Each path below is one point turned by a fixed rotation once a step. After each direction that follows a path, write how fast that rotation turns it, in degrees a step (0 if it stays still).
Each turn is a multiple of 5 degrees from 10 to 175, or 0.
Each row of a path follows its step; steps can be skipped.

step 5: [  9.3  -1.1  -5.0  -1.1   6.6  10.2   9.8   8.8  20.3  -2.4 -16.8 -10.3
   6.8  13.3   9.1   0.5 -11.3  22.7   3.8  -1.3  11.3   2.3  10.5  -4.7
  10.3  -6.4  -9.7 -22.2  -4.8  -8.8  -0.4 -16.7   0.1  -0.6  -7.4  -1.2
 -13.5   6.9 -12.5  16.3  -2.5   5.4  -4.1  -9.9 -23.2 -13.4 -13.6  -9.2
   8.1  -8.5  -7.7  -0.7   0.2   2.8 -13.2  16.2   4.1   2.0 -13.9   9.7
   7.0  -0.8  -3.2  -0.3  -5.8   3.1]
step 7: [-21.4 -13.6   3.4   6.7  -5.0   3.3   2.9  -5.1   3.7  -3.8  10.7   5.1
   1.5   8.6   2.7  -2.9  -6.2  13.6  -9.7  -0.4  -6.7 -13.9 -11.4  -9.1
   4.5 -12.7  12.7   7.7  11.3  -6.0  -3.9 -10.7  -2.5 -11.5 -19.7 -23.8
  -1.3 -10.3 -14.8   7.0   1.2  -5.9   4.2   1.5  15.3  10.3  -8.7  20.2
  -2.0  -0.3 -18.8  -2.9   7.4  -3.3  11.0  -4.6   4.8 -17.7   4.8   9.7
 -12.4 -20.3 -11.2  -2.5   9.5  -0.3]
step 9: [  4.1  -2.9   9.3   3.9  24.3  -0.5  12.9   6.3  -9.2   6.5  -0.9 -10.9
   8.4  -5.8   1.3 -13.7  -2.4   1.4 -11.2  11.4   3.0  -6.9  -7.7  15.2
  17.8  -4.2 -15.5   4.9   9.9  -6.4  11.5  -7.9  12.9  -9.6  12.6   5.4
   3.0  -9.6   0.2   5.1  -8.4  11.5  -6.0 -14.5 -18.2   4.5   7.5   1.8
  -6.7   8.2  -6.4  -3.9 -15.0  13.6  -0.2  22.5   3.9   6.4  -6.8  10.5
  -1.0  -0.3 -22.1  -1.5  -3.2  12.3]
step 12: [ -0.3  -2.4   6.2 -15.7  11.3  -7.6  -8.3   3.0   0.9   7.7  -8.0   0.9
   5.3 -14.1  -7.7 -15.9  16.8  -6.9 -11.5  17.0   6.6  27.6   6.4  -1.4
   0.9 -10.2   7.5  11.6   0.9 -17.6  -7.9 -17.0   5.7  -6.0  -1.4  -3.4
   5.7   6.4  -1.4   1.6   8.6   1.1   6.5  14.1   4.3  -8.9 -10.4  17.1
   1.8   9.6  -2.4   0.4  15.7  -8.0   9.1  11.0  -6.3  -7.9   2.0   1.5
   2.5  -7.5  -9.2 -20.2  15.4  16.5]
step 16: [-10.1  -5.4  -8.6   0.4   9.4   2.6   4.7   3.0  27.7  10.7  -3.9  -8.6
  -2.1  -2.5   1.8  -1.8   2.2   7.5   5.3   1.7  11.8   7.9  -2.6  -6.8
 -11.0   4.7  -2.2 -14.9  -5.2 -21.0  -7.2   5.6  -2.7  -9.3  -5.9 -19.1
   5.3   2.6   2.5   8.2   6.5   2.1  13.6   5.7  10.0   1.6 -14.7   4.4
   2.8 -15.5  -9.8  14.5  13.2  -7.9  -3.1  19.6  -1.1 -15.0  -4.0  16.1
   9.5   4.4 -28.7   4.5   0.3 -11.4]
step 17: [  8.5 -10.8  -9.6  -4.6  -4.3   9.3  11.4   5.2   9.1   3.0 -18.5 -14.3
  -5.2   9.5 -11.4   5.1  11.1  20.2   3.7   4.3   5.6  -1.8  -9.3  -2.8
   4.0   0.5   8.5 -16.9   8.1  -5.2  -9.7  -6.9   9.8  -0.1  -6.0  -0.7
  -5.9   2.9  -4.5   8.0 -10.2  16.5  14.6   2.2 -12.2  -7.4  -0.4  12.6
   8.8  15.7  -4.5   8.5   1.6  10.6 -12.5  17.3   6.3  -2.8   1.6  11.1
   2.4 -21.4  -3.2  12.2  12.4  21.5]
step 20: [-12.6  -3.0  16.3  -3.0  15.1   8.0  -4.0  16.0  -0.7 -11.9 -10.6 -16.2
   1.0  -7.8 -10.8 -16.0  -1.5  10.9  -8.9  11.0  -4.3   1.4  -4.7  19.0
  -0.5  -7.5  -8.3  -6.1   3.0  -4.5  -5.8   5.2   2.3   4.6   2.4  -0.4
  -0.4   0.0   5.5  -1.5  17.9   8.3   2.2 -10.6  -7.8  10.6  -9.5   0.5
   6.3 -16.0  -6.4  22.5  -0.9   4.3  -1.5   6.0  -7.8 -21.9  -7.6  -3.3
 -11.7  10.9 -14.1 -10.1 -13.5  21.9]
Speeds:
[ 0.7  0.0  2.8 -2.7  0.5 -4.1  1.8 -0.2 -5.1  0.5 -0.1  2.8  2.2 -0.3
  1.9 -1.2  1.2  0.2  0.6  0.1  3.2  0.6  1.0  1.4  1.6  3.2  2.0  3.1
 -1.5 -3.4  1.0  0.7 -0.6 -1.9 -5.3 -3.0  2.9  0.2 -0.4  0.3 -2.3  0.6
  1.3  1.2 -0.3  1.9  2.3 -3.3  4.5  2.4  0.7 -3.3 -1.3  1.7  3.5  0.5
 -0.2 -6.3  1.9  4.4 -3.7  2.2  6.4  7.4 -1.0  3.9] : 70
[-3.5  0.2  2.8 -2.6  2.6 -3.6 -2.4  0.0  1.9  1.0  0.3  2.8  0.1  2.4
 -5.6  0.6  3.2  3.3 -0.1 -2.0 -0.6  0.5  1.3 -1.1  1.9  3.7 -3.4  1.1
 -0.4  3.7  0.5  0.4  2.6 -0.9  2.0 -0.6  2.3  0.8 -2.8 -0.9  2.9 -0.4
  2.9 -2.2 -2.3  7.9 -0.4 -2.0 -1.4  0.3 -6.8  1.4 -0.2  0.8  3.2  0.1
  1.4  3.6 -0.2  0.7  0.1 -3.0 -1.4  1.5 -8.5 -2.5] : 160
[ 1.2 -4.0 -1.9 -0.7  3.1  5.4 -1.3  0.9  2.3 -0.8 -1.2 -4.3  2.2  2.3
  0.8  2.2 -2.0  2.6 -0.5 -0.8  0.4 -5.0 -0.2  1.4 -0.8 -0.3  5.8  0.3
 -5.8 -1.1  2.7  1.1  1.7  0.3 -4.7 -0.1 -2.0  0.9  3.4  1.9  0.1  0.5
  0.2  3.5  2.9  5.8  6.6 -0.2 -0.4 -6.2 -2.8  2.7  1.3 -3.2  1.5 -1.3
 -1.4 -0.3 -0.1 -0.7  2.6 -2.4  3.2  0.7 -1.1 -1.2] : 120
[ 2.6  1.7  1.4  1.4  2.8  0.7  3.9  1.8 -4.1 -3.1  0.0  0.4 -3.1 -1.6
  1.7  2.5 -0.1 -1.4  3.6 -2.9 -0.4 -3.8 -2.1 -3.1 -1.9  4.0  3.7 -1.0
  0.2 -2.7 -4.4 -0.9  2.1 -0.6  2.1  1.5 -0.7  3.4 -1.9 -3.0 -4.4 -5.5
 -2.7 -0.1 -3.6  0.3  0.8  4.3 -0.7  0.0 -4.3  5.5 -4.7  3.9 -3.0  2.7
  1.8  1.5 -0.6  0.0  1.8 -1.7  1.9  0.9 -1.5  4.2] : 95
[ 1.3 -0.6 -4.9 -3.7 -2.4  0.5 -3.5 -1.1 -0.4  0.3 -6.1 -0.1 -6.0  1.4
  0.4  2.4 -2.2  0.8 -0.3 -4.8  2.4 -2.5 -2.1  2.0  0.9  4.8  2.9 -0.4
  0.1 -2.9 -1.6 -2.8  1.0  3.4 -1.8  3.1  5.7 -3.7 -2.2  0.7  2.9  2.1
  0.0 -6.7 -0.7 -1.7 -2.7 -1.6  4.5 -3.3  1.9  0.5  1.2  0.4 -2.3 -0.3
 -0.1 -0.7 -4.0 -1.8 -2.3  0.3 -0.5  0.8 -1.9 -1.2] : 125
[ 0.7  1.1  4.2 -0.4  3.6 -3.7  2.3  2.4 -2.1  1.8 -3.5 -2.7  2.7  4.4
 -2.3  1.5 -2.5  3.3  3.1  0.3  1.4 -1.1 -3.1  1.1 -2.0 -1.7 -0.5  0.2
 -2.2 -0.3 -3.3  0.2  0.7  0.8 -0.8 -1.6 -1.5  2.8  2.3  4.3 -0.7  0.2
 -2.2 -5.2  4.6 -2.8 -1.9 -0.4  0.6  1.1  0.6  0.1 -4.5 -2.0 -1.1 -1.8
 -2.9  2.5  4.6  0.6  0.1  8.6 -1.6 -2.8 -4.5 -2.4] : 70
[-2.8  1.8 -0.9  3.0 -3.3  0.2  0.0 -1.5  0.6 -0.7  3.0 -1.9  2.8  1.3
 -2.1  0.9 -5.8  4.9 -0.9 -2.9  4.6 -1.0  1.1  1.4  2.8  0.0 -4.7  0.6
  1.5 -0.5 -2.2 -1.6 -0.4 -0.1 -4.4 -0.6  1.8  2.9  1.1 -3.0 -2.3 -0.3
 -8.9  0.8 -3.5  4.1  0.7  0.0  4.6  2.1  0.3  2.3 -0.5 -1.4  3.3  3.6
  2.4 -2.2 -1.7 -0.7 -1.1  0.0 -1.9 -5.3  2.5 -1.0] : 175

step 0: [ -5.4  -8.7 -30.9  11.0  -0.4  -8.7  -9.1   1.6   5.9   0.7  -7.4 -10.9
  -2.5  -4.6  -7.6 -14.3  -7.6  -2.7   7.5  -6.7   5.8  15.1  -5.5  -6.2
   2.4  -5.1  -2.7   7.1   3.9 -11.1  -0.7   3.2   9.8   5.4  -3.3 -13.3
   4.0  -7.8  -1.6  -7.1   0.7  -1.4  -5.8  -9.2   0.1  -5.1 -10.5  13.3
   3.5 -14.7 -15.2 -14.2 -20.2 -23.4  -2.2 -13.3   0.8  14.8 -15.1   8.6
   7.6   0.5   7.4 -10.7  -3.7 -20.2]
step 3: [ -5.7   3.4 -18.2   0.8   8.6 -12.0  -9.0  -4.9   1.6 -10.5  -5.7   6.8
  16.2 -11.3  -6.4 -13.3  15.6 -17.4  14.9  -3.0  -6.0  -7.8   0.8  16.9
   1.9  -3.6  14.4   0.0  -7.7 -10.9 -14.5  18.5  21.7 -12.1  14.0 -25.5
 -11.6 -11.8  -3.6   2.7 -12.2   9.1   7.0   5.0   1.6  -0.4   2.4   2.3
   0.2  -8.0   1.5   1.1 -10.2  -5.9   2.1  -5.7   2.8  -4.6  -7.7   1.1
 -11.1 -12.5 -12.6  -0.7   3.8  -2.5]
step 4: [-11.5   4.5 -13.4   8.5   5.1  -9.5  15.8   8.1  -2.1   4.4   9.7 -12.2
   9.1   0.3  -2.6  -0.7  -9.8  -3.3   9.5 -12.7  14.7  -0.2  -2.7   3.2
 -14.0  10.8   9.1   3.3   7.3  -4.4  -3.9  -7.7   4.5  17.8  10.1  -4.7
  15.9 -10.6  -3.1  -1.1   3.4   6.5  16.0   5.9   7.6  -6.2   6.7   6.3
   9.7  -2.1 -15.4  -7.6   0.9 -21.9   2.6 -18.2  -3.6   7.4 -20.5   7.8
  13.6 -13.5   7.5  -5.4  14.8 -11.4]
step 16: [  0.6 -10.8 -15.9   5.8   0.9 -10.5 -14.5   0.1  12.3  -4.0  -3.8   4.7
   3.1   5.7  -2.4   3.0 -11.2   1.6  14.6  -5.9  -7.3  21.2  -3.2  -1.8
   5.4   4.3   4.0  10.0  15.2  16.0 -12.1 -20.5  -5.6  11.7  -3.9   4.0
   3.4  -4.1  10.9   2.7   0.6  21.2  12.5   4.3  -8.0  -0.8 -11.9  16.2
   4.1  10.7 -13.0  -6.5   1.1 -19.0  11.5  -5.8  10.7  -1.3  -6.7   8.3
   9.8   9.0 -12.3  -0.9  13.1 -20.8]
step 18: [  3.0  -7.1 -11.2   6.8  13.3 -13.5 -11.7 -11.0  -4.5   2.3  -9.5   5.8
  -2.9 -13.4  17.7  -3.0   7.5   2.9  14.1   2.8   7.1  -2.3  -8.8  11.9
  -0.9  -9.1  18.6   5.8  10.5  -7.1  -4.4  -1.3   7.8   4.0   4.0   6.1
  -3.8   5.4   6.0  13.1 -20.3 -17.2   3.5  -1.7  -1.5   6.2  -5.0  -4.3
 -21.1 -18.6  -8.8   2.0   3.7 -15.5  -1.1 -24.2  15.9   5.6  -3.3  -8.0
   2.4 -14.9  -5.8  -1.9   7.1 -17.9]
step 21: [ -7.1 -10.7 -19.9   5.8  14.6 -16.5  -8.4  -1.6  -2.9  -1.3 -15.1  -7.9
   2.5 -10.3  -7.3  -4.0  -0.8   9.7   9.7 -17.1  10.0   0.0   9.8  18.6
  12.3  -6.0   7.1  -2.1   6.2   1.8  15.8  -2.0  16.8   8.7  17.0   0.8
  -0.7   1.5  -1.3   4.7  -2.9  17.2   6.4  -0.3  12.5   9.2 -10.4 -19.0
   8.6  -5.8 -20.1  -9.4  -6.0   9.6  -1.0   9.2   2.7   4.5 -11.0   3.0
  -1.8   1.7  -8.0  14.6 -10.1 -17.1]
step 23: [  0.2 -16.1 -17.6   7.1  -2.1   1.6  -7.7  -2.6   6.6 -18.8   5.5   8.3
   5.2  -5.4   7.0  -4.6  -1.4  13.7  11.4 -12.1  -8.8  -4.1  -8.5   8.1
 -20.4   2.2 -10.0 -10.8   5.1   0.5  -5.6   3.0  -2.4  -1.1  14.8 -17.4
  12.1 -10.0  10.9   0.1   5.0 -12.4  -0.9   5.3   4.2  -2.0  16.6  -3.3
   8.1 -20.9  -9.3   0.2  -6.0  -8.7  15.9   0.1   0.3   9.7 -12.8  -9.1
   6.9   7.4   0.0  -8.8 -13.2 -26.8]
Speeds:
[-0.4 -0.9  3.2 -1.8 -0.3 -2.7  3.8  1.0 -4.1  1.2  0.3 -1.1  3.2  0.7
 -1.3 -1.0 -0.8 -2.5  1.2  0.8  1.2 -4.6 -1.4 -1.7  5.9 -0.8  1.5 -1.8
 -0.1  3.9  0.0  1.0 -6.7  2.0 -2.3 -0.5  4.9  0.8  2.0  3.4  4.1 -2.0
  0.9  3.3  0.6 -3.1  0.3 -1.8  4.4 -0.5  1.4 -1.7 -1.2  1.7 -1.1  1.9
 -0.9 -2.5 -4.9  0.7  1.6 -3.2  0.9  0.6  8.0  4.2] : 140
[ 2.3 -3.0 -2.6 -1.3  1.8 -3.2  7.5  1.7  0.6  0.3  2.6  1.8 -1.3 -3.2
  4.1 -1.1 -1.4  2.6 -4.7 -4.5  5.1  1.6  6.2  2.4  2.1 -2.2 -0.4  0.0
  0.7  1.2 -3.7 -2.8 -0.4  3.4 -5.2  3.4 -2.5  2.0  1.8  3.0 -1.8  3.3
  0.0 -1.8 -0.3 -1.8  2.3  0.2  0.8  0.1  0.6 -1.4 -2.1  0.3  1.8 -1.5
 -0.7 -0.1  4.5 -2.9 -1.1  0.8 -2.9  3.6  1.6 -1.3] : 130
[ 0.2 -1.8  0.2  1.7 -1.0 -3.2 -4.4  2.9  2.0  0.3  0.6 -3.5  4.3 -4.5
  1.0 -2.1 -2.7 -2.8 -2.4  2.1  1.3  2.3  5.0  1.1  1.2  2.1  0.9  1.9
 -0.1  1.1 -2.0  4.6 -1.1 -3.8  3.9  0.1 -4.5  3.0  0.0 -1.6 -0.5  0.9
 -0.9 -0.6  5.3  3.3 -5.1 -1.7 -0.1 -5.6  0.5 -3.4  2.7  0.7 -4.1  1.6
 -3.1 -5.6 -0.5 -0.5 -1.9  1.4 -2.3  0.7  1.3  2.1] : 100
[-0.2  2.0 -1.2  7.1 -0.4 -2.0  4.6  3.4 -0.3  0.5  3.1  2.7  2.7  1.3
 -0.4 -2.9  2.0 -2.4  1.4  1.1 -1.8  1.7 -2.5 -0.1 -0.4 -0.5 -1.6  2.3
 -1.9  0.0 -1.5  6.9 -5.1 -1.9 -0.4  4.9 -1.1 -2.1 -2.7 -2.1  2.6  0.3
  1.7  1.8 -2.8  3.8  2.3  3.1  2.9  0.7 -3.7  0.8 -2.5 -2.5  1.4 -1.4
 -2.6  3.3 -0.8  4.5 -0.7  3.5 -4.1  3.9 -1.4 -1.3] : 90
[ 0.7 -3.0 -1.6  1.9 -1.8 -2.0 -0.8 -0.9  0.5 -3.3 -4.6  0.5  0.2 -3.9
 -0.1 -2.3  6.1 -3.6 -1.8 -2.7  0.8 -1.1 -1.9 -4.2  3.4 -1.9  0.2  2.0
 -1.7 -2.1  0.3 -2.2  0.7  4.9  0.2 -0.3 -0.4  2.2 -1.8  5.6  0.2 -3.6
  0.7  3.2  0.1  1.9 -2.7 -1.0 -4.1  5.7 -0.7 -0.9 -0.6  2.2 -6.0 -1.6
 -2.1  3.4  0.0  1.5 -4.7  2.3 -3.3 -3.7 -1.6  1.4] : 115
[-4.6 -0.2  3.5 -2.4  4.4 -0.2 -4.1 -0.5  1.0 -4.7 -2.4  2.8  4.1  1.2
 -4.0 -0.2 -3.4 -1.0  3.2 -3.5  1.6  5.2  1.5 -2.9  0.2  1.3 -2.4  1.1
  1.8  1.9  2.3 -0.8 -5.3  1.9 -3.1  1.1  0.3  2.6 -2.8 -0.5 -1.5 -0.7
  1.7 -0.4  0.0 -0.8  4.8  0.1  0.4 -6.7 -2.1 -2.4 -0.9  4.0 -2.6 -4.7
  2.1  3.3  1.3 -1.3  1.2 -0.4 -1.0 -1.1 -2.8 -1.5] : 155
[ 1.6  1.3 -0.6 -3.7  2.4 -2.2  0.7  2.3  7.8 -2.3 -1.6 -0.1  1.7  1.9
 -1.9  1.1 -0.9  0.3 -2.0  3.5 -2.7 -1.8 -1.3  5.0 -0.5  2.0 -2.3 -2.5
 -1.5 -2.0 -5.9  4.0  1.0  2.5 -0.3 -0.2 -0.5 -1.0  1.1  0.3  1.6 -2.0
  3.1  2.7 -2.1 -4.3  0.7 -0.9 -7.6 -0.9 -0.1 -5.2 -2.5  1.3  3.9  0.2
 -3.8  0.3  0.1  0.4  4.1  0.2 -2.1 -4.3  0.2  1.1] : 90
[ 1.7 -0.6 -7.3 -3.0 -1.5 -2.5 -3.4  2.8 -1.0 -1.1  5.0 -0.8 -3.0  0.6
 -0.9 -2.2  0.7  3.9  3.3  1.2 -1.3 -1.1 -0.5 -8.9 -4.5  2.2 -0.6  0.4
  4.2  0.2 -4.3 -0.8 -0.4  4.9 -0.4  0.8  2.1  1.4 -2.5 -1.6 -1.1 -2.5
  1.8  1.2  0.4  1.6  3.8 -3.0 -0.9 -1.2 -1.3  2.0  1.7 -1.4 -0.6  0.8
 -2.7 -3.7  2.7  0.1  1.1  1.2  0.6  2.8  1.1  4.6] : 100
